Rotation paths and how fast each direction turns (degrees a step):
Each turn is a multiple of 5 degrees from 10 to 175, or 0.
Each row of a path follows its step; steps can be skipped.
Rotation 1:
step 0: [ 12   3 -12   3   7 -13 -10   3   0   5  -9   3  -6  -6   2   9   3 -10
  -5  -4   0  27  -8   6  40  11  -2 -11   5  -5  -9   5   7 -10]
step 1: [  2 -11  -7 -19  -5 -28 -10  -4  11  -3  13  12  -6  -6  22   8  -1  -9
 -15   0  -5  -4  11  -4  22   2 -17  -6  -7 -14   2   1   5   1]
step 2: [ 13   7 -10  -7 -12 -27 -12   9  -1  18   9   7  -6   9   4  18   5  -4
 -16 -19  14 -13  14   5  -9  -8   0  16   0  -5   4   5   1   1]
step 3: [  4   8  -4   6 -14  -7  -7  21 -23  11  -1   2 -21 -15   2  17   3   3
  -4  -3  14  17  12  -4   2  -6  15   4   8  -7 -19  -4  11   4]
step 4: [ 15   8  -8  -6  12   2 -10  -2  -4  -4 -12   1 -12  -9   2   4  -2 -11
   2   9  22  16  18  -4  27  -5 -10 -12  -1  -5 -14  16  16   0]
step 5: [  5   1 -14 -21  11  -9  -1 -11   2   8  13  10   8  12  16  15  -8  -4
 -30  17   7   1   4  -5  17   0  -3  -1   0  -9  -9  13   6  -4]
step 6: [ -2   2 -11   5 -12 -23 -14  14   7   7   1   3  10  17  13   6 -10  -3
 -23 -15  14   3   2   4   7  -1  -2  22  11  -9 -17  -2  -3   8]
step 7: [  9  10   5   4  -4 -16 -14   0 -10   3  12 -11 -24  -8   6   5   0 -12
  -5 -13  19  15   5  -5   9  -8   0   3  13  -6 -12 -26  -3  14]
step 8: [ 19  -2 -11  -9  18 -15 -17  -7 -16  -2 -12  -7 -18  -5  -2  19  10 -13
  -8   0   9  19   3   7   6   7 -11 -11   5  -7  -3   2   9 -15]
step 9: [  5 -16 -13 -12   5 -19 -14   9 -11   4   8   4   8  -6  15  14  -1 -16
 -10  10  -5  -2   6 -10  21  10   6  10 -12  -9  -9  17   9 -12]
Directions:
[ 0 -2  5 -2  3 -2  0 -6  6 -6  4  0 -4 -4  1 -4  6 -1  4 -1  5 -1  2 -3
  1 -8 -5 -1 -4  1 -4  2 -2  8]  120
[ 7  5 -2  7  1  3  6  2 -3 -1  3 -3  0 -2  1  0  4  3  4 -5  1  8 -1 -2
 -3  0 -2  2  2 -4  0 -6  7  5]  90
[-4 -2 -5 -3  3  7  3  5  5  0 -2 -5 -8 -1 -8  3  2 -8 -1 -1 -2  4  2 -1
  2 -1  2 -3  5 -3  1  0 -3  2]  90
[ 0  4  0 -1 -6 10  4  4  0  4 -2  7 -2 -1  1  3 -1  3  0  4  4 -3  7 -1
 -2 -5 -2 -1 -1  1 -1  7  5  2]  45
[-4  3 -1 -1 -3 -2  2 -2  6  2  5  6  3  5 -1 -6  4 -2 -4 -3 -7 -1  4 -3
  2  6 -3  2  7  2  0  0  6  4]  80
[ 0  4  2 -2  2  1  1 -8 -1  3  4  4 -2  4 -7  6  2 -2 -4 -2 -2  5 -5  9
 -3 -3  4 -1 -5  2  1  3  2  3]  130
